Small tables with named rows and columns. After each table, cells are looked up by row and column.

galedu =
           mel    san
dom      41.43  57.37
mil      40.84  56.48
sil      43.16  57.43
disozo   36.52  54.24
leru     42.56  56.45
rovef    36.68  53.20
zevu     30.38  48.36
gotum    22.95  68.43
muf      13.97  65.38
zotuzum   1.96  82.24
ligu     11.95  12.68
vabenu   40.26  49.35
lep      14.89  71.50

mel of leru: 42.56
mel of ligu: 11.95
mel of disozo: 36.52
mel of lep: 14.89
san of disozo: 54.24
san of mil: 56.48
mel of zotuzum: 1.96
san of lep: 71.50
san of muf: 65.38
san of gotum: 68.43
san of zevu: 48.36
mel of muf: 13.97
san of sil: 57.43
san of rovef: 53.20
mel of zevu: 30.38
mel of mil: 40.84
mel of vabenu: 40.26
san of ligu: 12.68
Row with the largest mel: sil

dil:
         kib  zin  liv  nates  lis  satonu  lopetig
mamopib  175  155  188    245  155     237      181
rudaber   89   89   89     89   89      89       89
serida   128  137  133    162  162     199      209
los      185  146  191    216  168     221      198
fere     149  147  168    243   73     163       30
reled    214  217  218    172  146     121       77
pegemem  154  181  153    122  164     138      156

What is the lopetig of serida in dil? 209
What is the nates of fere in dil? 243
What is the satonu of reled in dil? 121
What is the lis of mamopib in dil? 155
What is the lopetig of los in dil? 198
What is the lopetig of pegemem in dil? 156
What is the kib of mamopib in dil? 175
What is the lis of pegemem in dil? 164
What is the satonu of mamopib in dil? 237
What is the liv of pegemem in dil? 153

gifabaz:
	loma	rugazi	gador	kop	gita
budepu	150	394	266	877	544
nem	245	147	395	562	538
zuribop	845	373	835	430	196

nem, loma => 245
zuribop, loma => 845
nem, kop => 562
zuribop, kop => 430
zuribop, rugazi => 373
nem, rugazi => 147
zuribop, gita => 196
budepu, gador => 266
budepu, rugazi => 394
nem, gita => 538
budepu, kop => 877
nem, gador => 395
zuribop, gador => 835
budepu, loma => 150
budepu, gita => 544

kuv =
cols = fum, sogemip
bul: [31, 47]
febag: [41, 105]
pab: [196, 45]
garo: [122, 57]
zev: [152, 76]
kul: [144, 146]
vated: [115, 160]
tes: [78, 89]
suloga: [4, 20]
veg: [145, 179]
nomipu: [102, 210]
tek: [168, 180]
fibuno: [220, 140]

What is the fum of febag in kuv?
41
What is the fum of tek in kuv?
168
What is the sogemip of pab in kuv?
45
What is the sogemip of tek in kuv?
180
What is the sogemip of tes in kuv?
89
What is the sogemip of febag in kuv?
105
What is the sogemip of garo in kuv?
57
What is the sogemip of vated in kuv?
160
What is the fum of zev in kuv?
152
What is the fum of bul in kuv?
31
What is the sogemip of zev in kuv?
76
What is the sogemip of bul in kuv?
47
What is the fum of tes in kuv?
78
What is the fum of vated in kuv?
115
What is the sogemip of kul in kuv?
146
What is the sogemip of nomipu in kuv?
210
What is the sogemip of veg in kuv?
179

liv:
|  | nulebo | nam | pidetib | dodigum | roz | fosub | rudege | kotip | fup |
|---|---|---|---|---|---|---|---|---|---|
| dutibe | -2524 | -784 | -5908 | -1589 | 2661 | -902 | -4208 | -856 | -2266 |
| nus | -928 | -3045 | -1018 | -3801 | -3259 | -6694 | 76 | -2618 | -703 |
| sal | -2019 | -1582 | -2516 | -1622 | -928 | -1113 | -2397 | -1966 | -1941 |
| fivel | -2694 | -497 | -8647 | -2198 | 5323 | -1815 | -6080 | 2474 | -2133 |
| rin | -1685 | -2097 | -1486 | -2006 | -2335 | -2469 | -1401 | -1701 | -1712 |
| lon | -1265 | -2754 | -1002 | -3165 | -3063 | -5357 | -151 | -2074 | -1154 |
| tup | -1530 | -2448 | -949 | -2684 | -2839 | -4205 | -462 | -1776 | -1408 |

kotip of dutibe = -856
fup of fivel = -2133
pidetib of nus = -1018
fup of dutibe = -2266
pidetib of tup = -949
nulebo of nus = -928
rudege of dutibe = -4208
Which row has the largest roz? fivel

fuben =
            vad  lonolo    tuse
lupudez  -24059  -28035  -42101
mevi      10956   11586  -70474
lovaf     -7061   -1377   57196
tamus    -81228  -82676   16367
nik        3876    6091  -71136
bekas    -75580  -77057   10816
tis      -67031  -65756   -1499

lonolo of nik = 6091
vad of mevi = 10956
tuse of lupudez = -42101
lonolo of lovaf = -1377
vad of lovaf = -7061
tuse of lovaf = 57196
lonolo of tamus = -82676
vad of tis = -67031
lonolo of bekas = -77057
vad of lupudez = -24059
tuse of tamus = 16367

Table nozar
	belag	fes	fitir	tegi	nuseg	feno	seruto	moz	zur
vev	18487	46623	26559	-46939	-32804	-47331	-26355	-60125	-12771
rud	-27167	-25503	-61724	-23277	-58348	-38900	-40687	23230	-19417
rok	9575	-3322	-28585	2387	-15953	7465	-15677	-1352	-17272
zekera	18894	-16516	-19918	-518	-7666	-31079	-22932	4571	-18390
kosula	-28227	-32801	-29212	-16281	-54427	-54116	6555	-9453	-12394
zopa	-14	-45578	-12675	6790	22541	-28714	-6317	-6216	-4460
boziked	-7146	-26065	-5339	-6058	-4333	-33842	-20518	-30192	-7952
detomab	6864	-6164	-16427	-10434	4508	-4763	7984	5724	31111
vul	16143	-23439	-44455	4971	-14198	26510	19236	-15304	-40746
met	-30300	-50657	29633	-16925	-25134	-31869	-34886	-4967	-16740
dimot	-39135	-30903	-1281	4036	-2379	-2236	-57496	15800	4351
zorata	-32873	-28977	-66973	701	65395	41676	-2154	14671	-59803
gan	-28553	-18445	-53250	-96553	-27157	-9704	17480	15451	-19187
mapel	4045	1414	-570	13058	-13715	-61733	-27246	1106	-6275

What is the fes of boziked in nozar?
-26065
What is the belag of kosula in nozar?
-28227
What is the tegi of kosula in nozar?
-16281
What is the fitir of zekera in nozar?
-19918
What is the tegi of rok in nozar?
2387
What is the tegi of rud in nozar?
-23277
What is the seruto of gan in nozar?
17480
What is the seruto of zekera in nozar?
-22932
What is the zur of rok in nozar?
-17272
What is the fes of kosula in nozar?
-32801
What is the fes of gan in nozar?
-18445
What is the zur of boziked in nozar?
-7952
What is the zur of zopa in nozar?
-4460
What is the fitir of vul in nozar?
-44455
What is the belag of detomab in nozar?
6864
What is the nuseg of met in nozar?
-25134
What is the zur of vev in nozar?
-12771
What is the feno of vev in nozar?
-47331
What is the tegi of met in nozar?
-16925
Which row has the largest nuseg? zorata

